Each row is where one point has got to under a steady rotation. How many ticks took it there?
The counts run from 0 to 249.
[156  97  98 158 128 161 113 134 157 180  71 129 125 106 134 124 171 106
 124 138 126 116 101 101 140  91 125 179 138 144 103 134 110 142 150 114
 117 151  59 114 125 129 144] | 62
[144 126 120 124 110 164 148 138 134 131  91 124 116  77  98 160 173 126
 147 110 169 104 150 113 183  80  96 107 133 146 111 155 102 137 126 170
 135  62 105 148 142 130 116] | 175
[ 75 145 148 116 141 113 134 154 124 142  96 109 134 116 111 133 135 183
 161 110 181 156 196 160 122  72 100 101 146 105 116 143 129  84 144 117
 130 143 155 100 107 143 119] | 200
[144 136  96 132 153 161 124 128 151 134  99 101 129  98 176 147 132  88
 125  89 135 139 178 131 108  72  79 154 163 135 144 135 124  99 141 160
 124 162 119  94 121 109 162] | 116
[103  98 121 158 157 196 123 111 144 164  71 135 140 123 167 152 152 107
  99 120 125 102 121 120 116  98 147 159 156 139 131 130 128 124 138 129
  99 164  80  84  99 113 134] | 50
[113  85 115 128 132 100 185 150 113 139  80 125 176 100 106 119 158 119
 154 170 134 139 151  89  96 122 105 115 112 135 126 160 159 145 101 123
 156 141 127  96 135 165 153] | 86
[ 97 146 143 135 145 101 129 172 126 138 108 100 150 104 130 132 119 174
 155 121 166 163 198 143 102  89  95 108 147 118 137 151 146  90 148 123
 130 165 145  71 103 136 138] | 201
[123  68 111 144 146 190 128 131 124 109  83 104 145 112 171 147 137 148
 102 116 130 126 144 128 128  95 140 136 151 117 130 102 174 145 124 154
 114 199 134  67 112 134 138] | 43
[104 137 114 102 138 101 121 144 132 120 101 107 136 118 115 117 131 132
 183 112 161 147 214 148 146  64  43 119 129 134 128 123 108 110 121 122
 148 115 142 147 148 137 120] | 16
[146 143  87 155 138 129  89 156 160 148 109 100 124 105 148 119 148 111
 125 111 143 160 169 137 120  74  94 164 163 129 114  82 126 130 162 116
 167 180 110  92 133 146 155] | 128
[119 121 118 132 140 142 141 156 115 168  95 139 129 109 116 127 142 148
 140 184 181 146 176 163 187 104 101 115 127 147 119 144  85 153 146 120
 160  94 115 116  91 143 113] | 249
[181  94 110 137 123 160 165 144 118 123 102 101 140  75 151 158 140 107
 138 139 123 128 166 102 174  82  81 125 103 160 149 161 131 150 116 161
 143 103  99 112 138 115 151] | 171
[153 146 105 143 118 146 117 162 140 128 129  97 125 104 140 138 133 135
 132  63 161 148 200 165 163  74  91 129 145 149 120 125 111  89 159 132
 152 159 102  96 112 114 134] | 121
[157  73  91 104 109 177 177 125 142 133  75 129 126  84 111 149 166  97
 135 126 135 105 131 100 171  99 102 135 127 147 115 175 126 136 105 152
 120 121 104 137 142 126 139] | 173
[160 114 119 117 164 150 146 146 135 149  67 123 137  93 151 143 139 102
 154 161 107 134 140 100 112  75  88 170 130 148 141 175  98 131 119 151
  99 140 110 138 126 121 172] | 0
[ 89 114 146 164 148 194 113 131 125 143  85 122 129 111 151 161 146 175
 124  89 165 103 140 148 153  81 151 118 156 117 118 108 123 132 151 146
 109 124 113  81 111 121  92] | 46
[128 114  84  87 118 123 155 135 163 141  88 133 116  90  91 135 172 115
 122 150 154 157 162 108  98  92 100 145 172 118 102 142 159  99 112 131
 129 166 141 109 117 163 167] | 191
[ 78 103 168 188 160 137 122 154 109 158  86 124 171 119 137 140 137 171
 159 152 144 121 152 136 138 102 130  88  95 145 134 128 123 138 147 110
 151 103  90  85 120 139 101] | 151
[ 94 137 122 120 138 175 123 117 167 134  83 125 113  98 126 168 158 125
 137  63 156  98 157 127 138  76 109 131 185 131 128 130 119  95 126 166
 112 116 117 136 124 119 109] | 113
[102 121  92 123 105 153 103 136 167 152 101 135 101 111 102 140 177 132
 127  89 165 121 156 150 135  85 122 156 179 138  88 108 109  80 145 115
 129 161  93 129 122 138 108] | 125
[112  91  93 156 120 176 132 114 123 153  97 136 136 128 120 156 157 115
 124 121 150 113 159 157 197 102 116 118 115 183 106 123  80 130 147 113
 147 126  68 133 116 127  85] | 236
[108 102 108  90 145 130 153 129 141 139  85 117 125 123 120 108 138 130
 140 146 153 161 174 126  98  83  84 155 162  85 112 137 143 109 111 110
 111 188 155 104 100 149 157] | 197
[ 95  89  76  84 127 102 158 135 142 129  93 118 152 116 113 101 148  98
 171 101 143 130 185 122 109 104  82 134 141 132 120 154 149 109 103 108
 140 180 135 117 136 150 152] | 19
[ 89  59 117 160 157 145 136 133 115 157  64 124 178 136 135 104 147 139
 150 172 138 123 115 108 122 118 137 140 107 123 115 142 137 158 120  93
 120 176 104  75 120 149 122] | 148
[ 65 116 132  93 145 122 146 131 126 143  87 135 129 130  94 120 134 172
 156 120 177 152 177 154 121  80  98 120 162  99 108 144 129  81 129 102
 107 155 153 115  98 138 115] | 199
[179  78  91 119 116 167 173 135 129 125  86 109 137  86 137 147 155  95
 131 124 118 124 137  90 165 102  88 135 115 160 132 169 131 145 110 155
 134 127 112 113 138 121 165] | 172
[167 110  86 178 108 147 129 160 113 148 113 108 146 103 139 143 154 120
 125 139 159 140 168 137 187 108 107 117 107 169 109 124  97 165 157 140
 185 132  92  90 133 140 126] | 238
[ 61  86 124 157 159 151 123 118 142 145  65 116 166 127 149 146 138 123
 142  86 115  95 136 113  89  95 139 150 135 135 121 132 143 100 118 113
  98 189 103  90 133 121 112] | 216
[ 83 109 156 117 133 118 170 136 114 123  87 131 151 109  79 160 165 156
 153 165 136 134 177 116 131  91  91  74 115 135 132 126 142 120 119 132
 152  85 129 143 135 144 106] | 89
[ 91 102 138 179 156 133 101 153 111 144  91 116 158 133 133 127 137 184
 151 175 152 148 160 148 155  76 126 116 114 119 117  86 113 161 150  88
 150 139 118 105 127 151  98] | 145
[ 77  87  90 111 133 118 154 136 155 111  94 121 146 117 111 131 160 105
 128 124 127 147 168 122  98 100  95 124 160 129 125  93 184 117 102 122
 159 187 132 109 139 160 144] | 25
[ 85 127 118  89 147 110 132 123 147 125  95 123 123 125  97 121 149 122
 176 117 166 129 190 143 152  58  52 131 145 139 112 125 100 102 108 108
 126 124 130 170 145 141 116] | 15
[115 129 110 165 138 128  95 152 127 159 117 103 131 136 134 122 134 152
 148 127 175 163 189 175 151  93  90 135 133 135 109 107  98 120 163  82
 155 172 106  84 105 137 112] | 133
[132 111 106 192 134 167  96 144 118 117 101  87 146 112 152 159 145 156
 154  75 140 116 158 135 167  79 124 115 112 147 122  90 114 135 152 137
 140 141  98 105 163 125  93] | 225
[102 110 134 174 167 139 110 148 123 135  96  84 177 104 170 127 115 157
 165  86 137 130 157 112  94  90 123 137 126 116 146 118 146 121 133 126
 123 179 130  62 141 127 129] | 214
[153 135 106 167 144 144 120 149 132 166  98 130 132  93 137 131 161 112
 123 183 159 148 164 130 161  95 100 130 137 145 113 105  93 187 153 143
 190  97 100 110 124 162 134] | 244
[159 136 133 115 134 115 143 165 129 137 100 106 136  86 132 143 135 145
 174 130 135 139 182 141 172  52  76 125 100 160 145 177  82 106 137 139
 121 103 110 143 132 116 143] | 4
[ 88 106  94 133 138 143 106 115 149 161  89 133 116 151 107 122 147 131
 125 124 159 135 161 161 147  78 101 160 158 126  88  99  99  97 145  73
 119 182  97 124 102 136 103] | 131
